Questions about the grid below. Counting starts at 0.
1) Find the entry just left of the largest entry.
2) Find the entry directly below 0.14.
3) Find the entry at row 0, column 0.
4) Find the entry in the bottom-right corner.
5) Find the entry in row 2 and column 0.
6) Find the entry directly above the largest entry.
7) Find the entry in row 1 and column 1.
8) Find the entry in row 0 and column 2.
[[ 0.03  0.04 -0.10  0.01]
 [ 0.04  0.05 -0.06 -0.02]
 [ 0.11  0.13  0.11  0.14]
 [ 0.09  0.05  0.00 -0.02]
 [ 0.06  0.11  0.11  0.13]
 [ 0.07  0.12 -0.16  0.10]
 [-0.01  0.08 -0.03  0.07]
 [ 0.06  0.09  0.12  0.11]
 [ 0.11  0.08  0.19  0.19]
 [ 0.08  0.01  0.15  0.24]
 [ 0.07 -0.03 -0.04  0.13]
 [ 0.07  0.09 -0.04  0.07]]
1) 0.15
2) -0.02
3) 0.03
4) 0.07
5) 0.11
6) 0.19
7) 0.05
8) -0.10

a = [ 74.4  30.1  -2.5  22.2   7.7 -79.1  23.8 -83.1  15.3  18.0  -2.2  14.7]
The third entry from the left: -2.5
Which number is the 5th-last entry?
Answer: -83.1
Which number is the entry just left of the smallest entry?
Answer: 23.8
Which number is the second entry from the right?
Answer: -2.2
The 2nd entry from the left -> 30.1
Which number is the second smallest entry?
Answer: -79.1
Which number is the first entry from the right?
Answer: 14.7
The 1st entry from the left -> 74.4

W = 5  2  6  3  0  5  7  3  4  1  5  2  3  3
Report the 5th entry.
0
Report the second largest entry.
6
The first entry from the left is 5

-0.008,0.011,-0.106,-0.039
-0.005,-0.108,0.053,-0.077
-0.026,-0.211,-0.068,-0.184
-0.126,-0.102,-0.069,0.127
-0.031,-0.130,-0.020,-0.016
-0.061,-0.012,-0.029,-0.052
-0.095,-0.060,-0.065,-0.116
-0.037,-0.050,-0.058,-0.157
-0.052,-0.060,-0.106,-0.119
-0.038,-0.040,0.034,-0.148
-0.100,-0.038,0.109,-0.062
0.002,-0.131,-0.093,-0.019
-0.004,0.172,-0.099,0.120
-0.091,-0.056,0.069,-0.049
Counting starts at 0.
Read off the entry just left of -0.029.
Answer: -0.012
Read off the entry at row 0, column 0.
Answer: -0.008
Read off the entry directly below -0.099.
Answer: 0.069
The entry just left of the largest entry -> -0.004
Read off the entry in row 2 and column 1.
Answer: -0.211
Read off the entry directly below -0.020.
Answer: -0.029
The bottom-right entry -> -0.049
The entry directly above -0.099 -> -0.093
The entry just left of the smallest entry is -0.026
The entry directly above -0.056 is 0.172
Read off the entry at row 0, column 1.
Answer: 0.011
Read off the entry in row 0 and column 2.
Answer: -0.106
The entry at row 1, column 1 is -0.108
The entry directly above -0.184 -> -0.077
Read off the entry just left of -0.157.
Answer: -0.058
Read off the entry just right of the largest entry.
Answer: -0.099
The top-right entry is -0.039
The entry at row 1, column 0 -> -0.005
Read off the entry just left of -0.050.
Answer: -0.037
The entry directly below -0.050: -0.060
The entry directly above -0.031 -> -0.126
Read off the bottom-left entry.
Answer: -0.091
The entry at row 2, column 2 -> -0.068
Read off the entry at row 1, column 2.
Answer: 0.053
Read off the entry directly above the largest entry.
Answer: -0.131
The entry directly below the largest entry is -0.056
